In the rows, zero is written as 128.
Rotation paths and how fast each direction turns (deg/step)
Each turn is a multiple of 5 degrees from 10 to 175, or 0.
Each row of a path follows its step; steps can be skipped.

step 4: [117 134 126 125 130 118 123 113 115 141 122 135 126 112 126 137 120 128
 137 132 129 119 135 120 132 137 137 127 118 122 137 125 127 140 136 132
 124 123 125 131 123 126 128 128 106 125 136 130 119 105 125 134 114]
step 12: [118 127 128 136 135 141 127 121 138 119 127 117 127 115 111 129 128 127
 128 117 146 131 132 122 141 136 126 141 127 126 121 131 135 141 123 136
 132 131 124 125 131 126 130 134 128 132 124 126 128 111 155 139 129]
step 15: [123 122 129 133 126 128 114 122 121 143 146 139 130 127 112 127 130 124
 130 134 130 119 142 123 120 125 129 133 116 126 127 128 140 112 124 131
 139 126 120 140 124 126 142 112 136 118 117 125 137 132 115 125 123]
step 18: [142 126 126 126 117 142 132 118 126 113 135 127 137 118 130 126 135 144
 130 129 135 127 123 120 133 125 128 118 133 130 136 124 124 134 117 124
 136 129 137 128 114 120 143 132 136 139 123 111 121 130 150 125 137]
step 23: [137 123 129 137 110 139 124 128 132 125 125 135 114 137 117 107 123 136
 123 125 126 132 123 111 124 118 130 130 111 134 142 133 120 131 119 139
 136 124 132 128 122 117 138 128 134 129 133 123 133 139 143 122 130]
step 24: [135 116 128 123 116 131 112 147 136 127 142 127 131 129 131 125 130 138
 123 122 134 127 131 131 124 116 143 122 157 129 122 119 115 134 125 125
 133 125 127 117 128 136 132 132 119 134 129 117 129 120 129 127 134]
step 27: [137 141 119 123 134 119 119 122 114 127 132 137 116 136 129 134 123 124
 133 128 129 130 113 154 128 130 128 121 124 120 139 126 133 129 123 134
 109 105 137 127 129 142 130 131 133 123 127 130 131 134 124 129 125]
step 29: [126 135 134 139 121 135 114 134 117 129 122 127 121 125 124 115 128 138
 132 130 130 116 124 119 128 110 146 137 140 121 127 124 121 136 123 131
 123 119 136 118 129 121 122 131 109 132 147 126 129 125 134 142 123]
step 31: [116 139 131 135 127 132 132 131 134 122 127 132 125 131 145 126 133 128
 121 141 112 146 140 121 126 112 147 125 118 138 134 125 126 122 115 110
 124 126 126 136 124 129 130 118 135 118 124 123 123 122 131 122 118]
[124 127 128 124 125 122 129 125 127 125 127 128 126 130 124 129 126 129
 130 130 129 125 126 121 126 129 130 126 129 127 127 127 129 126 129 132
 126 128 131 128 127 130 129 130 129 125 128 130 132 129 127 129 127]  60
[128 127 129 126 124 126 126 133 128 128 125 129 128 128 128 128 127 132
 126 126 127 134 132 127 128 130 130 127 128 128 126 131 130 128 127 127
 132 124 129 130 128 126 130 128 129 126 125 128 127 129 123 129 133]  45
[127 129 129 125 127 132 127 131 131 134 130 130 126 129 125 127 130 130
 125 123 130 130 128 129 126 128 126 126 129 126 125 125 126 126 125 132
 127 128 127 129 130 129 128 125 126 127 126 127 132 129 129 127 123]  85
[128 133 130 124 128 127 129 130 127 127 127 132 126 130 130 129 126 125
 126 129 123 129 130 128 130 133 130 131 132 129 128 128 128 128 127 130
 123 132 127 130 128 122 127 126 128 130 132 129 128 126 128 129 127]  10
[128 130 124 127 129 126 126 126 126 126 127 124 127 127 133 126 130 132
 125 127 125 128 127 125 125 127 127 128 129 131 130 126 126 122 127 125
 131 130 127 130 129 126 128 125 127 130 128 128 132 132 131 130 128]  140
[128 130 129 126 132 127 127 127 125 127 129 132 128 125 129 126 133 133
 129 129 126 128 128 128 129 124 126 127 129 126 124 131 127 129 129 125
 125 124 131 129 123 127 129 128 129 129 131 125 130 125 126 126 125]  160
[127 129 129 127 130 130 128 127 129 128 127 128 128 131 128 128 126 131
 132 126 128 132 128 129 131 123 132 124 126 131 131 127 124 128 128 128
 125 128 131 129 132 130 122 124 126 128 130 129 128 129 125 130 130]  10

step 1: [133 120 130 129 122 132 124 125 133 107 119 121 112 117 134 129 127 122
 119 126 142 128 138 142 123 126 136 126 121 127 131 125 133 124 138 137
 141 128 116 126 115 128 113 132 135 123 136 123 130 119 144 122 125]
step 2: [140 117 133 132 113 122 114 125 127 129 120 119 128 130 125 127 137 136
 125 123 131 123 130 128 115 132 128 124 126 140 108 137 131 123 117 122
 128 142 139 142 120 129 118 127 130 125 127 132 124 126 123 126 149]
step 4: [114 131 123 129 128 131 125 128 131 144 120 134 131 132 126 132 128 115
 129 110 134 129 136 136 125 132 121 134 136 123 114 126 120 135 138 120
 133 126 118 125 112 131 124 131 126 115 144 133 129 139 136 143 117]
step 6: [128 126 127 124 110 132 121 131 129 118 122 130 118 122 120 128 123 126
 136 124 130 114 124 134 120 137 122 140 125 137 145 139 128 120 115 131
 137 135 143 135 124 122 114 133 131 146 128 136 126 128 128 138 124]
step 7: [122 128 118 131 129 128 133 144 137 121 111 121 131 135 141 119 126 118
 124 128 115 137 133 120 124 131 126 118 127 141 119 133 138 130 124 114
 138 125 143 135 128 120 137 136 121 129 139 133 118 133 120 134 129]
step 10: [139 126 135 114 122 124 142 133 128 116 121 132 122 123 127 120 125 129
 117 123 116 138 121 139 124 132 119 117 118 120 153 129 135 138 130 131
 129 130 128 137 130 131 117 135 121 134 129 134 133 144 132 131 121]
step 16: [114 122 131 135 127 119 139 121 130 139 138 131 132 124 121 133 109 107
 131 123 113 131 115 118 133 125 129 130 133 128 126 119 122 120 126 116
 131 119 129 136 133 117 135 137 123 135 130 136 126 119 121 132 135]
step 23: [115 145 121 131 120 139 128 126 125 132 133 127 123 131 135 109 119 126
 139 133 122 126 132 116 123 132 135 112 123 113 131 129 130 111 124 126
 124 133 135 114 126 124 127 133 115 135 135 140 122 132 128 122 128]
step 33: [123 128 115 131 132 122 139 131 149 119 138 126 133 140 121 136 129 127
 115 116 129 134 132 139 128 140 135 134 121 124 141 128 133 124 142 138
 133 123 140 129 121 118 129 133 123 121 128 136 127 123 134 118 139]
[127 127 129 128 129 126 131 124 127 125 129 128 125 126 130 128 128 130
 127 132 131 126 131 129 124 127 126 129 131 124 128 127 132 128 127 126
 129 131 125 126 129 130 128 128 133 129 126 131 129 131 131 130 129]  85
[129 129 124 127 132 130 127 126 129 127 125 126 122 126 130 127 126 129
 127 132 127 126 130 130 126 131 130 126 131 132 127 128 125 124 127 129
 129 128 129 129 128 125 127 126 127 127 127 132 125 124 127 125 125]  65
[126 127 130 124 130 125 126 128 125 127 128 129 127 128 127 131 132 127
 128 127 126 124 129 126 126 126 127 127 130 134 133 129 132 128 127 125
 130 127 126 131 126 128 129 128 124 127 133 129 128 128 131 127 127]  10
[129 132 129 129 128 131 129 130 128 129 125 129 126 126 123 126 129 123
 128 129 126 131 130 130 125 126 128 132 125 126 129 127 129 126 125 126
 131 129 125 133 132 130 131 127 127 127 129 128 130 125 125 129 125]  115
[130 126 127 127 131 129 129 128 129 127 133 127 130 127 127 132 129 126
 124 128 126 132 127 127 127 126 123 130 129 130 129 123 125 126 128 131
 126 130 126 126 130 129 128 133 129 126 127 128 127 125 128 125 132]  20
[127 127 129 129 127 126 126 129 129 130 136 124 126 128 126 125 129 126
 127 128 125 123 127 130 131 128 126 128 129 125 129 130 127 130 126 128
 132 126 132 129 132 129 127 130 127 132 128 132 126 130 127 126 127]  110

step 2: [134 136 114 128 119 118 131 133 117 121 124 141 121 140 122 131 142 120
 123 131 123 120 125 121 140 127 131 132 126 138 136 127 139 131 124 131
 137 141 132 136 135 118 124 126 130 120 136 142 124 123 125 137 128]
step 7: [131 142 121 134 123 121 125 140 126 130 121 126 125 129 120 125 139 138
 126 125 134 118 131 125 117 138 134 120 126 139 137 138 134 132 120 130
 135 136 108 123 131 130 139 129 123 138 134 138 127 140 123 125 137]
step 8: [141 124 126 125 127 122 119 122 124 119 121 124 114 130 128 130 122 119
 133 125 131 131 139 133 128 122 134 118 135 136 139 133 142 133 119 136
 133 120 128 118 133 125 134 115 141 122 129 130 136 131 128 109 116]
step 12: [129 145 110 115 127 113 130 128 126 138 123 108 129 140 132 135 127 128
 128 129 126 122 132 130 138 129 142 137 129 124 131 128 134 130 127 129
 125 136 116 137 133 126 140 127 138 118 130 128 125 135 124 131 127]
step 14: [114 129 125 133 126 130 118 121 122 111 113 137 124 131 128 122 135 124
 136 125 118 131 126 114 131 127 125 121 135 123 134 130 134 128 127 137
 124 143 128 115 135 132 120 135 134 130 136 139 124 134 132 140 117]
step 15: [136 142 117 122 125 116 137 120 118 120 122 123 129 120 117 136 147 121
 117 139 124 127 127 116 129 131 133 135 129 135 132 122 120 138 123 128
 137 121 134 127 129 131 125 138 138 132 132 139 134 125 133 127 125]
step 19: [132 133 124 126 119 122 134 130 135 130 118 137 118 120 134 142 137 123
 142 114 129 122 136 121 113 129 131 127 132 124 128 131 129 123 137 123
 139 136 120 127 131 148 129 127 134 132 135 141 119 133 134 133 127]
step 26: [127 128 126 133 136 144 127 129 133 124 121 137 117 132 142 125 133 120
 133 126 114 139 118 117 131 141 129 124 131 127 130 119 122 141 129 125
 128 121 123 113 125 125 135 118 139 130 126 128 127 140 135 123 117]
step 32: [125 143 112 127 130 132 127 127 126 130 116 135 133 136 134 139 126 120
 132 123 125 124 140 123 113 137 131 132 124 129 122 126 137 137 136 125
 131 134 118 140 118 131 126 130 119 131 143 142 132 137 128 133 119]
[130 131 127 128 129 127 125 130 128 129 130 126 128 129 126 127 123 124
 127 124 130 126 131 126 130 125 129 127 126 122 127 130 127 129 127 130
 130 122 126 128 124 127 128 127 128 127 130 127 131 127 127 133 125]  90
[130 129 129 130 124 130 127 125 128 124 129 125 129 127 130 127 124 128
 127 128 126 124 129 133 128 127 129 131 129 131 126 126 126 130 129 132
 129 124 131 126 127 126 129 126 127 130 127 130 128 127 133 125 128]  145
[127 128 125 126 132 129 127 128 131 126 128 124 128 130 124 128 130 128
 131 126 130 127 125 132 129 129 127 132 126 129 127 128 129 128 127 125
 124 128 127 129 128 128 133 127 124 130 127 126 131 125 131 131 131]  65
[127 124 127 126 129 129 129 130 128 129 130 129 128 126 124 125 126 128
 132 131 126 128 130 128 128 130 130 124 127 129 122 127 129 129 130 127
 129 124 125 130 129 129 130 129 126 132 129 130 123 133 130 129 129]  115
[127 128 128 130 128 130 129 127 129 130 124 126 124 130 127 128 126 127
 128 127 125 123 125 127 128 123 128 129 129 129 127 128 126 126 129 126
 133 129 129 131 130 128 127 127 130 128 128 119 123 130 129 130 130]  45

step 7: [128 134 116 132 115 123 127 133 122 117 122 129 129 140 146 130 124 139
 118 117 115 124 141 108 120 131 131 134 126 133 123 135 115 128 117 148
 144 131 129 130 126 139 126 129 127 132 128 141 130 130 122 131 133]
step 10: [137 111 133 133 129 127 121 122 119 130 121 130 118 138 129 133 111 135
 125 134 119 143 126 119 128 140 131 125 134 109 124 150 138 117 141 122
 131 127 119 122 123 125 130 130 132 131 129 142 135 121 132 138 126]
step 12: [147 136 130 120 125 123 126 133 121 116 132 132 113 127 126 135 141 117
 137 138 139 121 130 139 141 116 122 129 135 132 131 112 136 130 129 120
 121 138 112 129 141 126 129 128 123 113 129 133 130 141 133 129 122]
step 17: [116 120 136 128 127 127 119 143 126 138 126 105 133 127 127 128 120 122
 122 127 125 131 123 120 123 149 130 128 134 122 123 132 139 114 135 139
 132 142 130 117 127 124 139 125 143 130 116 129 137 123 136 116 131]
step 19: [131 123 130 121 130 108 126 132 129 114 130 139 120 123 125 130 142 137
 114 134 132 124 138 134 135 120 119 135 125 126 136 125 128 130 111 121
 132 127 129 131 131 120 143 122 117 119 116 139 144 117 130 134 141]
step 21: [135 117 125 124 132 129 117 125 128 136 131 115 121 121 128 130 138 129
 136 121 120 126 126 111 118 119 134 131 117 139 135 143 126 126 144 133
 131 131 116 113 134 152 119 132 127 117 129 126 121 116 123 133 126]
step 26: [117 134 130 124 117 140 129 133 128 103 131 136 127 130 122 135 122 133
 123 138 122 112 130 142 132 127 124 132 129 124 139 117 119 121 129 121
 141 142 129 140 117 131 131 114 127 129 133 126 141 124 139 132 142]
step 31: [133 130 137 136 143 141 116 129 125 145 136 125 119 129 121 121 143 131
 130 137 146 142 121 121 124 137 121 135 141 124 132 119 123 125 116 124
 126 124 128 120 140 121 130 133 135 124 128 133 127 118 112 116 129]
step 36: [122 117 135 120 123 133 112 113 116 130 124 120 143 124 121 132 121 128
 127 125 119 114 133 133 129 127 152 127 120 128 125 144 113 129 133 132
 118 123 133 119 124 140 131 122 123 132 132 120 140 139 127 131 125]
[128 129 127 128 131 130 127 127 128 129 127 126 125 126 134 123 128 130
 125 126 131 129 126 127 126 127 131 130 127 127 131 125 128 127 126 132
 130 126 128 130 126 127 125 128 132 130 131 131 126 131 128 124 128]  45
[129 131 126 124 128 127 131 131 129 129 129 130 131 129 131 129 127 128
 129 125 127 127 129 126 127 128 129 128 128 128 127 126 134 126 129 132
 128 127 129 126 130 124 130 128 124 125 126 131 132 129 131 125 123]  140

step 5: [134 131 128 130 135 134 131 124 144 139 135 118 134 132 116 133 120 134
 127 131 140 127 103 131 133 119 115 127 128 132 125 130 126 120 118 126
 130 126 126 149 135 122 141 133 122 136 132 126 151 134 126 131 124]
step 9: [124 134 132 131 131 132 138 132 122 134 123 108 133 121 124 115 123 121
 124 123 136 134 122 122 141 114 124 116 125 110 136 121 119 120 111 128
 142 137 131 125 125 135 135 125 126 127 114 119 133 139 111 129 129]
step 10: [128 124 114 125 115 114 127 120 139 122 137 120 129 128 142 122 128 120
 137 129 137 130 125 127 134 121 136 125 130 128 147 109 124 118 128 120
 134 126 118 125 143 132 132 140 139 133 134 127 116 123 118 119 138]
step 11: [127 133 131 123 128 125 129 123 115 132 133 120 128 131 142 134 122 137
 123 141 130 120 123 140 121 129 143 124 115 136 133 114 118 123 108 126
 126 120 118 145 129 127 131 134 108 127 129 131 137 128 111 130 126]
step 16: [126 124 125 122 140 125 133 117 133 145 138 120 132 111 119 136 128 116
 140 109 129 132 122 133 134 117 137 138 114 124 132 132 119 122 125 128
 138 126 126 121 132 135 139 140 129 130 136 121 110 131 128 127 122]
step 22: [127 129 124 137 130 139 135 126 126 126 133 120 124 133 121 127 128 127
 143 120 131 130 110 135 131 138 144 136 124 126 154 128 132 116 126 118
 144 137 127 131 137 126 128 136 125 122 127 110 139 137 132 129 132]
step 25: [126 128 137 135 118 126 131 125 140 129 131 114 134 113 118 117 129 114
 122 122 133 133 113 132 142 128 115 121 124 142 143 135 116 119 120 130
 127 128 131 128 133 121 140 139 116 132 121 119 130 130 112 128 131]
step 27: [134 134 121 125 115 130 122 121 126 135 133 146 124 120 146 131 126 116
 125 140 133 122 122 131 121 108 135 124 121 122 129 118 120 121 117 127
 132 130 125 136 126 124 134 134 125 131 130 125 125 134 105 144 121]
step 28: [124 129 119 136 126 128 134 127 126 130 124 116 128 131 126 126 117 128
 141 117 124 125 124 132 123 135 122 134 120 115 137 129 111 118 121 102
 111 118 121 127 121 135 125 143 122 129 123 119 129 128 109 134 127]
[125 128 133 129 125 127 125 126 129 126 126 127 129 129 131 127 131 129
 125 126 128 126 129 129 131 131 131 126 127 124 127 128 126 127 128 126
 127 130 127 128 129 122 127 129 126 127 129 127 123 128 121 127 126]  25
[129 127 127 127 125 127 133 127 127 129 130 133 130 127 132 130 129 126
 129 128 124 127 125 128 129 132 129 134 128 126 128 125 130 127 124 130
 127 130 127 130 126 129 127 126 125 126 126 131 127 126 128 126 128]  90
[126 128 132 126 127 128 128 129 128 130 129 127 127 128 131 130 128 125
 130 128 132 132 130 124 130 125 133 128 127 124 130 129 131 127 129 133
 130 128 128 126 127 128 125 131 131 130 130 129 127 122 130 128 130]  110
[128 128 128 129 127 129 127 130 127 127 122 132 128 129 125 128 133 127
 129 128 132 131 129 128 123 128 128 131 129 123 127 128 124 128 127 128
 127 131 124 129 130 132 130 131 129 125 126 125 127 128 130 130 127]  55
[127 129 123 127 132 128 128 128 128 134 128 130 129 131 131 128 125 129
 126 129 129 127 125 126 131 126 125 129 131 124 124 129 126 127 130 127
 131 130 129 128 126 128 131 126 130 129 128 125 123 127 126 129 127]  100
